128 stands for zero in the data rows.
Two rows play each game, the first against the second. How much does the first row win by? 10 is about a draw, 20 a big win and 0 a big loss. Wins can go round in a circle: one row can beat a second, the second a third and the third the first. Each row has two weighted sums of its numbers, A and B, taken from their middle values. A row wins by its A times the other's B, less its B times the other's A.
[101  78 160 138  86  63 134 179 137 196 151 172  98 115 106 126  96  73 167  99  78]
[ 62 148 130 200 119 121 180 104  96 143 187 153 158 160 157 148 121 149 157 162 174] -> 8
[120 172 131  69  69 151 100 100 176 124 177 149 141  79 109 155 107 108  74 121  85]
[134  72 120 126 120 140  99 150 130  96  98  78 144 132 119 126 168  40 136 164 107] -> 10
[145 138 134  83  89 152  98 101 191  93 144 188  79  78  98  85 130 120  60 118  59]
[125 136 146  76  94 136  96 127 214 130 170 163 100  90 103 137  63 107  84 100  53] -> 11
[104 105 127 114 143 145 108 152 111 107 136  60 173 128 129 103 174  89 131 172 128]
[125 179  78 169 148 170 107 193 130 104 143 111  87 145 144 105 134 148 113 138 151] -> 10
[142  85 131  94 154 126 102 162  94  97 100 125 152 119 120 104 170  66 125 152 108]
[131  69 109 106 142 157  95 137 122  90  89  70 158 135 147  76 149  73 143 167 150] -> 10
[117  68 113 169 100 107 171 155 103 175 106 109  90 157 118 138 135 121 184 153 119]
[102 126  96 176 102 124 195 141 129 138 133 200  99 134 187 113 102 146 167 137 145] -> 17
[ 58 109 160 154  90 112 127 146  90  91 136 199 109  64 225 158 194  89 104 205 134]
[107 118 128 174  71 132 197 100 116 179 144 155  61 132 169 170 105 158 197 124 127] -> 5
[109 176  86 146 165 181 115 159 160  76 126  95 144 154 188  94 138 172 105 159 193]
[ 92 105 112 168  85 107 153 137 111 175 131 134  74 147 141 164 133 116 168 120 111] -> 10
[200 117 178  72 201  68 184  95  86 177  89 106 228 149  47 185 114 172 159  67 124]
[123 171  91 131 164 213 111 174 145 107 163  92 120 170 139 121 165 102 110 165 142] -> 12
[111 158 141 124 150 181  93 156 168 121 151  84 140 125 146 100 112 103  89 116 148]
[ 66 120 107 207 108 117 171 126 103 151 122 141  86 128 165 132 141 123 176 125 173] -> 9
[110 161 107  99 102 130  91 163 193  78 144 140  81  95 120  96  99 119  52 123 110]
[142 135 119 108  71 125 108 110 138 114 146 182  72 112 120 130 113 130 101 128  79] -> 7
[123 126 123 134 165 159  88 220 176 114 114 120 100 109 151 102 105 104 112  95 136]
[164  77  88  96 147 149  88 152 117 100  76  54 135 129 142  96 193  72 140 132  73] -> 12
[114 127 130 160 107 109 182 114 136 181 157 120 113 180 139 138 108 136 175 160 149]
[129 101 126 165 110 117 162 115 111 154 117 142  99 196 157 137 128 105 165 168 143] -> 6
[127  88  61 132 120 129  76 138 108  99  95  85 142 145 140 118 161 131 132 173 170]
[122  99 179  60  79 145  82 123 173 110 164 145 114  92  84 146 115  98  61 118  60] -> 18
[115  67 154 145  93 107 138 147 124 182 114 133  92 143 136 132 125 120 174 137  96]
[132 175 108 133 153 166 109 151 161 113 126  94 111 163 147 124 114 118  92 147 166] -> 12
[116 146 137  92  98 157  88 124 181 105 156 148 133  94 108 143 127 129  70 106 103]
[101 122 125 163 140 162 102 175 128 102 156  82 134 150 106 129 152 107 108 140 167] -> 11
[134 136 142  93  67 145  99 126 181 108 199 174 123 103  78 150  90 107  81 135  87]
[ 93 123 142 176 101  90 189 149  98 168 157 168  84 180 124 145 100 121 191 143 132] -> 10
[100 207  97 170 161 201 116 151 155  60 182 109 152 182 141 112 152 143 101 201 229]
[116 142  92 180 100 127 141 130 130 162 113 134  69 164 180 130 108 153 159 144 131] -> 9
[179  87 123  67  80 120  75 134 190 117 148 141 104 101  72 124 108  47  82 101  13]
[141  98 144 153 117 104 157 144 100 204 149 155  96 142 131 153  97 132 191 118 102] -> 13
[148 166 105 139 165 157 131 125 136  70 131 104 161 137 171 118 128 128 105 166 206]
[113 215 114 125 165 182 126 112 160 109 171 115 169 127 191 150 135 166  82 137 178] -> 10
[112 101 130 158 114 124 155 153 150 144 112 146 102 103 195 129  98 165 163 119 135]
[154  93 152  75 134 157  83 130 131 112 115  64 189 123 120 114 152  72 135 172 128] -> 6
[138 179 102 150 147 160 150 166 140 122 172 152  99 150 130 137 123 102 131 160 163]
[129  94  99 105 149 114  76 192  95 103  39  58 125  91 131  69 152 101 142 124 124] -> 13
[149 107 157  54 108 130  94 107 183 126 126 148  97  91 103 128  97 128  65 110  55]
[117 118 114 186 108 110 168 129 103 166 175 154 109 163 132 146  96 112 181 134 116] -> 13
[ 97  53 140 143 133  85 128 156 120 198  72  81 103 127 153 128 116 121 159 104 114]
[159 102 173  45 106 113  93 144 203 154 131 164 119  70  72 148  84  82  79  75  21] -> 9
[135 136 115  84  80 132  91 112 191  94 165 173 108  96  96 106 114  95  65 120  85]
[ 91  93 134 166 110  92 167 154 118 175 132 145 115 120 149 120 100 147 188 123 129] -> 12
[121  99  63 119 129 140  82 164 111  93  69  86 128  76 139  87 167 121 137 139 120]
[ 99 125 117 191 102 120 163 118 126 169 127 127  65 175 161 135 104 118 191 142 148] -> 11
[173 136 169 116 173  67 224  93  84 151  97 127 210 129  64 177  98 211 189  57 151]
[104  84 119 162 119  91 114 151 117 119  99 203  73  51 217 159 228  78 119 142 100] -> 19
[133 177 100 110  87 143 109  97 164 105 130 152  84 105 111 100 108 134  87 110  98]
[112 117  92 137 140 129  98 126  74  77  89  81 138 149 142  82 159  88 136 166 175] -> 9
[198 107 200  84 183  21 190 101  85 202  25 124 170 102  68 163  89 204 170  18  98]
[134 113 125 107 162 177  88 108 130  82 117 104 140 111 144  83 148  84 123 143 128] -> 10
[118 109  96 149 145 140  96 112  87  84  84  73 142 118 168  91 177 115 133 161 160]
[109 133 133 142 169 212  68 151 188 107 142  43 163 138 165  83 153 104  84 110 116] -> 7
[150 107 143  95 169 179  68 183 150 114  94  73 116 112 131 111 146  84  93  81  79]
[ 95 139 108 144 135 171 103 159  94  77 121  76 187 109 122  70 150 111 154 170 178] -> 5
[201 129 203  46 170  56 186  73  75 193 106 114 202 149  36 184  94 183 182  76 101]
[114 154 140  93  87 147 114  96 165 103 164 165 123 123  86 122 120 109  75 144 109] -> 5
[ 59 106 175 150  83 119 142 154  96 117 144 216 104  77 203 153 177  77 131 173 132]
[106 119 100 155  98 101 170 161 121 160 123 177  64 155 121 139 106 149 180 148 141] -> 13
[130 101  98 136 152 147  89 123  98  77  93  65 152 113 142  84 180 107 124 172 179]
[187  64 106  71  96  94  90 160 185 149  96 178  48  69  77 117 105  84  89  81  15] -> 11
[199  93 226  91 166  32 181  51  70 191 108 161 212 124  88 199  97 163 158  64 113]
[108 117 122 171 141 185 103 107 121  81 135  85 178 109 159 101 141 141 119 147 163] -> 9
[ 88 200  93 166 155 183 155 148 154  57 138 131 137 152 153 111 147 173 110 174 216]
[138 160 117 162 150 191 100 132 127 113 151  99 144 142 153 137 147 131  93 144 174] -> 4
[142  69 101 116 143 136  96 159  88 126 104  83 119 119 114 114 184  91 160 149 126]
[135 173 101 136 167 181 117 173 174 113 168  86 137 155 170 110 112 131 106 155 149] -> 4
[108 157  94 194 102 122 175 147  78 193 169 173  68 186 131 141 115 138 204 152 156]
[135 146 142  84  74 140  83 105 174 137 166 156 105  89 100 144  61 102  80 112  56] -> 12
[135  87 113 116 127 151  99 126 117  97 101  80 158 104 137  94 170  82 125 153 125]
[108 103  99 177 101  96 134 154 136 167 116 127  64 143 158 105  95 119 161 118 115] -> 10
[ 94 107 114 215  79 125 173 105 120 152 159 143  83 184 152 139 151 115 164 152 153]
[122  72 121 163 107 128 154 152 136 178 113 110  86 123 160 159 114 159 189 115  90] -> 9
[117 120 114 170 117 103 180 136  98 149 130 157 131 162 164 121 133 111 168 181 147]
[185 143 158  96 204  69 197  69  62 187  81 114 194 165  44 172 107 215 182  58 173] -> 11
[176 103 120  59  88 143 105 137 178 115 136 191  84 109  93 135 110  93  90 115  52]
[ 96 196  91 154 171 182  97 205 153  84 155  99 132 162 157 137 151 129  84 154 173] -> 12
[105 107 125 178 112 115 147 147  98 157 130 129  98 170 151 128 124 106 182 164 146]
[138 135  98 109 165 146  72 233 149 117  94 106  82 105 165 113 125 116  95 110 132] -> 10
[126  96 141 102 139 180  92 125 136  96 106  65 172 112 134 104 152 119 128 150 138]
[104 138 116 195 103  80 188 134 113 161 123 170  61 139 150 132 107 181 170 127 138] -> 15
[103  87 148 124  89  90 157 158 103 177  96 156  86 115 146 119 111 114 178 108  96]
[ 95 189 111 162 145 164 117 210 165  76 171 119 143 166 154 113 127 111  86 172 165] -> 14
[138 114 153  87  93 140 115 113 139  97 153 150 117 122  71 103 132 106  82 122 107]
[129 179  88 180 185 166 120 177 145  86 141 100 112 153 181  97 153 176  95 142 199] -> 16
[115  93  88 179 126  89 155 156  99 163  85 157  49 138 188 114 138 115 190 122 140]
[132 145 134  95  93 125  90 113 152 144 183 187  83 110  64 118  86  71  92  99  46] -> 9
[198 122 197  92 201  64 171  60  96 184  56 118 175 105 106 159 121 205 149  27  98]
[186 138 193  73 204  91 189  89  50 195 135 126 218 152  20 199  97 196 177  58 116] -> 10
[120 184 109 142  71 149 139  72 159  78 212 180 143 131  89 142 115  92  75 168 133]
[160  72 107  94 136 148  74 188  95  95  66  73 125 112 119  75 174  48 140 130  77] -> 12
[120 163 139 113  66 144 131 116 162 122 201 174 116 125  84 177 104 105  79 135  83]
[134 143 130  96  69 139 129  92 165  98 182 159 136 128  93 171 128  99  99 153 102] -> 9
[ 77  79 173 157 106 107 139 107 124 128 166 209 114  69 211 172 178  65 118 195 121]
[110 168 122 179 122 186 116 174 172  84 140  80 124 128 182  78 123 105  84 135 146] -> 15
[124 150 109  96  70 133  93 112 173  87 150 170  82  88 111 109 120 125  72 118  79]
[170 112 211 111 206  60 169  47  97 203  84 137 216 116  82 184 104 232 139   0 112] -> 9
[115 166  76 157 153 185 100 156 152 102 165 104 140 172 172 136 146  83  84 177 171]
[178 145 194 115 178  92 207  56  60 162 103 128 192 153 101 173  89 202 183  63 136] -> 10
[100 239 109 104  69 155 132  87 154  96 178 178 117 143  77 158 110 185  89 168 162]
[117 143 106 121 167 186 110 183 147 104 132  92 118 132 176  99 143 146 101 163 147] -> 9
[ 97 140 117 166 105  98 149 108 106 159 135 133 119 137 163 153 139 160 159 147 155]
[101  97 136 157  91 107 167 123 153 152 130 119 132 141 178 145 107 122 159 152 134] -> 11
[133  98  99 142  89  98 160 135 120 173 100 136  79 141 159 145 103 132 184 137 123]
[157 185 133  75  83 151 109  83 166  79 169 154 122 133  78 102 117  74  88 170  94] -> 8
[187 141 208  89 187  63 204  65  52 202 117 158 198 167  50 195  95 206 184  80 127]
[ 90 109 109 193 114 112 148 135 116 171 137 127 104 178 131 126 132 132 174 142 142] -> 11
[ 64 118 165 177 134 118 153 126 100  54 127 251 115  22 244 131 190 139 106 178 123]
[135 123 124 138 166 155  96 191 165 121 156 112 127 134 151 146 121  88 110 108 117] -> 8
[147 160  87 128 186 143  74 213 155 122 123  91  98 149 126 141 146 122  98 128 133]
[ 96 122 113 175  93 138 185 125 114 171 149 146  88 159 167 157 114 148 181 153 133] -> 14
[135 108 106 132 148 143  67 141  92  87 119 101 149 144 108  93 156  93 140 160 145]
[100 131 104 182 102 106 170 135  79 164 126 157  86 153 162 111 127 118 171 159 179] -> 9
[199 122 179  77 197  73 177  89  69 219  95 111 195 128  41 189 125 188 183  42  94]
[185 124 187  77 209  66 142  63  74 211  77  57 207 120  94 164 119 196 149  10  96] -> 16
[135  77 105 139 148 138  85 170  91  71  74 116 115 124 121  95 158  82 136 134 119]
[107 191  93  89  92 128 105  98 142  89 166 169 110  97  91 100 134 153  77 152 147] -> 13
[ 99  83 111 133  96  97 159 144 111 183 119 137 104 139 124 178 106 134 175 136 123]
[131 134 122 112 138 160 100 167 138  83 113  82 182 113 136  65 149 105 127 151 136] -> 5
[111 110  91 124 145 186  93 152 117  73 113  92 143 120 142  90 154 131 138 172 139]
[ 95 197  97 152 153 196 112 160 153  77 158  72 170 185 156 113 149 155 100 193 221] -> 10
[122 108 113 175 112 129 161 122 102 169 110 138  64 177 129 135 129 129 184 140 141]
[109 128 127 159 122  87 162 127  84 186 106 159  75 177 152 113 121 116 190 133 135] -> 15
[108  78 124 169  96  94 135 119  96 180 129 122 104 138 159 162 128 121 139 135 124]
[100  83 200 183 107 126 139 122 119  88 117 234  97  52 234 142 204  80 111 188  91] -> 12
[158 104 140  85  70 128  64  98 197 134 119 155  87  52 109 132 118  76  56  64  19]
[ 91 133 121 195 102  76 210 119  99 152 122 151 108 186 143 115 102 148 200 186 177] -> 13
[115 193 107 169 153 175  94 120 126  87  97  77 105 136 154 106 104 159 129 173 216]
[ 92 201 109 141 159 196  83 131 147 104 157  95 142 161 145 124 138 126  93 159 188] -> 4
[ 59 176 137 190 101 137 187  93 109 159 193 164 130 197 134 135 110 145 175 166 198]
[125 126 126 109 163 161  87 219 146 126 120 111 105 130 156 134 137 111 114 135 130] -> 10
[200  78 190  80 175  79 154 102 127 167 102  90 215 111  57 143  99 169 153  24  86]
[139 158 106  82  72 149 109  86 180 105 164 164 102 114 112 116 128 129  77 141 100] -> 6
[134 159 126 106  58 148 117  95 194 108 210 169 110 126 103 141  80 101 104 137 117]
[131 137 124 127 172 182  94 172 143 112 150  89 103 139 132 127 134 106 103 137 140] -> 12
[148 164  96 125  68 149 111  30 146  66 160 164 106 111 117 116 137 105  83 155 139]
[155  73 115  97 166 161  71 158 123  90  71  65 114 102 136  80 165 112 131 115 103] -> 10
[123  98 120 102 129 138 103 158 115  83 108  87 151 116 104  89 139  88 150 158 124]
[133 113 100 164 117 116 153 150 120 204 111 138  61 162 150 141 126 122 177 121  95] -> 10
[139  69  94 115 132 121  60 151  90 124  60  42 129 120 113  94 181  79 138 146 104]
[106  71 175 138 145  88  89 148  71 109 112 190 108  47 193 180 211  69 106 138  68] -> 13
[106 119 120 203  92  85 165 109 113 184  96 125  67 153 158 141 125 153 169 124 144]
[120 177 110 112 138 178 119 166 155 102 151  95 150 154 140 108 121 137 105 181 194] -> 12
[124  99  78 158 118 149 108 162 106  67 105 100 115 146 138  64 169  77 155 156 140]
[207 142 175 102 196  83 187  70  68 214 100  81 198 154  43 202  98 173 177  50 110] -> 17
[144 142 100  73  83 154 100 107 168  93 167 176 113  86  98 109 101 103  67 122  89]
[165  48  99 125 111  63 113 176 129 193  87 128  83 136 140 139 128 102 161 106  77] -> 14
[145 150 127 106  86 137  98  93 167  82 142 139 129 114  98 122 154  85  58 146 116]
[144 113 154  84  96 128  80 109 198  97 154 151 140  70  87 126  96 116  60  94  69] -> 10
[ 77 141  91 167  80 122 194 112 103 110 129 110 127 181 147 147 137 152 165 183 176]
[129 120 100 112 158 145 105 158  74  75 101 102 143 127 133  90 162 112 147 176 140] -> 10
[178 157 198  61 197  68 201  65  72 170 107 148 212 142  78 175 117 215 169 101 149]
[ 93 119  99 130 141 194 132 149 121  50 108 112 179  99 152  74 141 165 143 170 189] -> 6
[116 112 121 144 157 145  78 152 102  80 119  86 144 139 113 102 155  96 130 144 171]
[103 160 161 110  76 171  85 106 188  64 197 122 150 100  85 115 105  80  58 103 108] -> 10
[125 130 112 151 131 184 110 131  92  72 117 108 137 170 125  97 165 112 125 159 164]
[127  61 115  95 140 145  70 171 140 111  96  87 120  58 171  87 156  54 109 124  68] -> 3
[138 148 133  81  70 135 116 102 156  99 150 181 109  79 109 121 111 113  92 158  95]
[134  83 116 187 117 120 138 137 117 193 120 140  59 156 180 114 118 102 172 119 101] -> 10
[194 143 182  71 202  86 158  69  89 187  61  77 219 124  99 182 127 213 143  42 121]
[134 119 158  86  80 125 102 103 191 117 174 154 135  61  97 145 108 105  74 110  98] -> 9
[ 94 153 111 190  86 103 189 111 115 156 136 158 143 158 143 152 129 149 179 158 179]
[164 121 140  86  74 136  84 105 179 124 159 165  94 107  73 104 102  68  84 125  44] -> 7
[103 123 141 175 109 118 178  82 113 146 154 117 146 161 161 127 116 151 163 158 175]
[ 73 168 110 207  83 142 191 101  92 141 127 184  67 155 190 104 102 161 174 159 205] -> 10
[ 85 117 141 173 103 122 152 118 138 179 164 164  81 144 155 157  73 110 162 129 112]
[214 108 205  59 198  46 162  54  82 190  41 114 203  94  65 187 123 174 141  14  82] -> 7
[ 99 110 144 209 100 115 192 130 118 139 137 154  97 157 146 104 105 147 178 154 158]
[204 166 163 124 172  45 189  35  53 202 112 132 171 155  67 184  99 222 159  65 155] -> 10
[ 77 168  84 223  75 110 195 100  81 145 164 175  94 196 185 132 124 158 183 198 224]
[ 96 217 113 134 142 195 129 150 137  57 175 113 158 168 150 104 137 138  85 207 187] -> 8
[103  73 115 150 107  85 137 162 120 171 127 167  92 123 156 168 145 104 155 123 115]
[150 116 142  72  68 145 108 121 160 113 187 172 111 109  74 135  91  87  96 142  71] -> 9
[ 88 123 106 169  99 137 159 127 111 185 138 133  81 127 186 133 130 134 177 116 131]
[130 146 124  82  89 119 101 115 154 103 160 163 124  86 113 137 119 105  79 155  98] -> 9
[147 128 151  84  92 133 103 127 173  85 134 159 103 100  69 112 141  89  85 147  82]
[119 132 125 121  63 119 119 109 166  97 146 187 103  77 111 106 100 119  82 147 105] -> 6
[128  92  88 135 138 170 104 145 119 106 111  48 142 117 143 115 167  92 127 148 138]
[ 65 140  94 229  98 128 195 133 115 172 163 188  80 193 186 156 103 148 179 159 170] -> 17
[110 124  78 148 138 127  85 138  89  72  88  89 115 140 152  86 191 111 112 165 148]
[134  53 157  99 129 143  78 179 119  88 104  81 150  97 108  63 163  64 126 128  90] -> 10
[119 141  77 183 183 165 111 178 172 114 123 104 123 143 196 127 157 170  84 125 156]
[154 133 127  69 105 147 110 117 217 123 150 165 128  87 113 159  88 143  83 114  76] -> 10
[ 89 145 103 182  98 117 181  92 133 142 154 148 110 146 156 160 120 165 158 164 162]
[130  89  89 124 147 138  66 155 103  78  85  93 136 129 134  75 155  99 141 142 159] -> 9
[124 150 129  89  59 155 110 102 182  95 166 168 105  86 101 122  96 127  80 112  85]
[105 190 116 141 175 193 104 142 153  93 176 120 124 140 137 130 132 159 101 148 175] -> 9
[129 163 131  96  69 155 111 119 188  81 156 161 107 100  97  84  89 115  84 114  94]
[130  77 117 136 135 144  74 159 100 110 101  85 159 119 111  86 163  95 132 149 148] -> 9
[ 82 140 135 193  96 112 177 107 104 164 172 174 110 199 126 181 116 111 178 170 156]
[103 165 149  96  92 154 108  76 175 111 202 158 147  96 106 142  80 135  66 119 119] -> 9
[141 149  90 100  86 115 113 117 154  97 146 179  68  93 133 117  92 124  59 140  91]
[125 103 102 139 143 171 120 144 117  88  97 103 127 149 131  79 174 102 137 161 154] -> 13
[105 199  76 165 148 189 127 176 149  94 163 109 133 177 159 128 129 141 117 142 181]
[161 130 148  80  67 137 122 100 189 110 152 175  99 102  81 126  87  84  97 131  89] -> 8
[128 117  83 122 126 139 115 139 108 106  94  57 146 149 119 119 171 104 143 166 170]
[121 138 154  77  87 152 124 121 188  85 178 160 129  83  85  94 100 135  76 128  98] -> 9
[113 150 117  92  81 150 102 124 160 100 173 167 104 105  93  99 101 139  63 127 116]
[153 126 110  81  79 135  85  96 181 102 156 168  96 101  98 113 131  70  60 132  57] -> 17
[139  90 120 141 103  92 146 138 111 161 100 124 108 135 152 135 137 120 172 133 122]
[106  94 118 147 117  95 152 140  81 144  89 135  80 147 157 109 126 145 168 155 141] -> 11
[124 130 128 139 143 182 130 110 119  70 116  93 168 141 150  96 172 110 135 189 172]
[199 118 185 120 175  41 178  83  69 173 102 146 204 145  65 184 116 164 154  69 118] -> 10
[182 177 159 108 187  78 212  13  64 193 116 122 216 140 100 190  92 229 155  34 130]
[184 156 160  91 203  23 157  96  46 188  69 135 172 107  76 151 108 219 156  34 133] -> 9
[112 131 141 154 163 155 111 193 176 110 138  78 120 145 143 111 118 122 103 141 138]
[195 110 179  84 208  67 189  78  89 185  78 124 192 134  67 160 120 180 162  28 100] -> 14
[ 97 131  97 194 116  79 146 115 102 175 100 157  54 131 179 128 132 140 166  98 129]
[123 100 129 117 131 166 106 154 125  75  77  91 152 103 148  62 162  74 128 141 115] -> 10
[131 170 150 104  52 139 118  77 175 104 226 168 140 109  64  93  98  77  81 168  87]
[109 100 106 179  73 129 164 136 105 162 109 152  95 143 179 114  97 143 192 137 153] -> 6
[141 124 127 137 173 151  88 170 156 131 150 101 113 126 142 132 138 101  91 125 100]
[ 70 129 121 181  71 128 145 153 106 128 143 142  99 140 138 119 136 142 162 138 144] -> 11
[166 143 183  96 176  31 196  86  42 180  95 143 221 142  54 186  87 180 177  46 144]
[108 143 132 130  91 125 164 110 109 176 123 140  79 134 131 146 113 162 178 123 132] -> 10
[122 163 127 128 159 166  94 162 128 117 141 110 136 137 123 122 151 131  92 150 164]
[115 161 107 130 178 160 115 196 146  96 150 128 124 145 188 131 120 140 104 158 162] -> 12
[165 157 157  91 190  47 180  77  45 173  83 144 202 131  90 190 118 232 158  52 167]
[137 146 102  82 103 124 118 146 161 109 143 167  89  93 112 117 106 124  75 124  85] -> 8
[212 104 197  56 218  56 176  94  87 213  51  81 200 123  85 181 109 191 163   0  87]
[131 145 149  89  84 145 121  91 201 124 175 181 117  88 117 148  78 102  61 121  62] -> 11
[118 120 110 132 162 151  71 162 107  72  94  99 126 147 116  98 176 109 126 155 175]
[118 129 116 190  99 102 183 132 115 152 149 162  83 167 128 126  97 125 186 155 171] -> 9
[117 135 140  80  93 138  91 168 172 115 158 164  95  81  98 112 102 113  99 102  58]
[ 99 103 182 142 136  94 108 120  93  88 152 227 139  34 220 163 210  81 101 185  87] -> 14
[ 92 149 131 163 119  82 191 129  97 180 122 135 110 144 153 151 115 169 173 150 165]
[ 88 103 116 179 128  98 120 151  93 101 126 210  81  47 255 169 238 111 108 186 111] -> 7
[145 156 209 122 174  57 211  48  46 150 120 162 218 141  70 169  95 220 161  57 163]
[141  98  92 126 152 158  91 124 111  91  91  57 134 119 131  64 198  96 131 147 140] -> 14
[ 92 137 125 161 109  81 125  94  88 186 133 127 116 143 156 164 138 159 136 152 163]
[136  88  88 143 135 139  68 141  74  86  83  72 146 101 130  75 183 111 128 145 155] -> 8
[110  87 132 116 130 151 109 157  87  93  98  97 150  98 114  97 152 110 147 164 139]
[109 213  87 142 167 174 106 142 124  84 105  93 148 117 189  97 141 180  94 146 209] -> 9
[144 157  93 135 186 201 125 152 159  68 129  97 125 158 175 127 156 149 113 166 160]
[191 109 195  77 189  64 185  73  55 212  97 115 187 142  54 170 115 159 182  45  93] -> 10
[148 122 126 119 154 155  51 151 143 134  94  57 105 115 126 117 147  98  87 122 114]
[111  80 128 158 104 118 143 142 120 182  93 117  92 119 140 133 116 125 177  99  98] -> 11
[125  64 132 112 140 138  72 166 121 107  86  81 125 102 122  84 172  76 131 161 114]
[164  90 130  98 202 178  62 184 148 117  86  54 119 110 140 131 166 116 106 112 119] -> 10
[204 135 205  90 206  75 199  51  85 158 105 116 222 170  75 188 105 188 147  72 143]
[100 151 122 153 176 180  83 164 168  93 117  75 140 130 188  86 125 134  98 117 158] -> 8
[181 133 125  86  91 129  93  97 179 113 159 154 123 116  95 134 121  77  81 137  79]
[192 139 218  85 171  71 212  71  85 197 113 133 213 151  37 184  60 199 180  44 124] -> 6
[213 104 163  88 196  35 178  74  48 193  61 145 167 114  83 184 118 203 165  45  96]
[120 146 141  86  64 146 116 131 206  91 170 160 115  96 102 103  95 119  68 115  81] -> 11
[143 129 149  66  61 149 106 114 194 113 145 156  98  82  84 132  98 100  58  91  53]
[118 125  91 172 107 127 182 139 140 168 108 152  70 135 202 138 109 159 170 120 120] -> 10
[ 60 118  89 204  70  98 188 136 138 135 144 132 122 149 161 105 139 129 163 167 169]
[107 118  98 185  90 122 202 125 124 186 143 133  75 166 143 134 107 135 195 139 143] -> 10
[118 196 104 130  97 143 115  96 168  89 150 172 101 115  94 134 120 135  60  92 127]
[129  73 134  91 140 156  86 160 124  90 118  60 170 128 103  81 150  68 144 144 118] -> 12
[131  57 100 120 136 155  82 142  99 106  92  73 144 104 137  84 178  70 128 133 111]
[121 100 137 125 146 142  74 155 100 109 102  46 130 138 123  97 155  73 140 130 123] -> 9
[168  40 126  93 141 136  53 148 128 109  71  48 148 120 117 102 168  58 128 122  86]
[115 153 106 138 123 191  89 180 180 127 179  95 131 149 160 131 133  97  81 127 128] -> 8
[101 118  95 182  86  98 144 148 121 171 142 144  84 115 134 156 101 143 143 112 117]
[ 90 128 110 149  95 116 178 119 129 169 135 137 113 130 134 146 107 186 173 124 155] -> 9
[111 111 107 191 113 114 155 133 116 206 133 154  84 153 117 162 109 164 190 121 139]
[201 125 157 100 206  74 193 105  77 182  58 122 172 149  75 158 100 230 180  23 125] -> 9
[185 148 165 121 179  93 201   8  92 165 101 122 227 155 127 191 110 201 157  86 155]
[ 80 100 142 195  93  94 168 101 116 161 174 160 108 174 130 124 136  88 177 143 130] -> 7
[ 96 127  91 162  97  98 151 181  82 193 137 152  46 155 102 162 125 143 201 112 135]
[125 177 137 104  85 135 118  97 158 100 169 200 116  65 117 127  78 167  80 105 105] -> 11
[202 121 180  82 202  31 173  85  74 183  63 150 174 118  81 180 104 209 152  59 120]
[116 115  97 108 117 135  83 161 115  96  94  67 157 114 143  85 158 103 140 142 155] -> 13
[ 84 210  75 173 131 170 110 167 139  77 197 115 144 162 152 130 147 181  79 162 211]
[100 158 136 129 178 187  86 204 147 108 173  65 158 156 129 127 141 125  76 140 159] -> 9
[107 145  96 124 178 174  73 230 174 127 150  84 120 121 162 111 117 137  97 114 120]
[ 89 188 110 201 104 132 176  77  99 160 178 144 107 204 169 140 130 153 152 169 184] -> 9
[ 91 114 112 139 146 160  94 140  85  65  97  62 166 164 127  74 209  95 136 165 184]
[100 137  83 185 121 112 165 135 112 151  83 144  88 131 174 120 126 199 161 125 193] -> 9
[112 166 118 150 151 186 106 142 165  94 145 110 126 156 171 102 125 142 105 163 175]
[209 101 187  86 196  63 184  51  76 199  60 113 192 147  64 193 130 187 165  35 130] -> 10
[127 147 143  86  89 147  92  73 177 139 188 150 124 104  88 137 106  93  87 119 112]
[145  98 117  80  78 134  80 106 191 121 187 156 112 101 104 130  98  63  63 115  39] -> 8
[202 101 199  82 195  49 150  86  85 174  55 127 192 109  81 168 100 185 159  36 113]
[174 176 207  84 198  88 184  47  96 173 135 143 235 138  72 206  94 228 160  51 153] -> 9
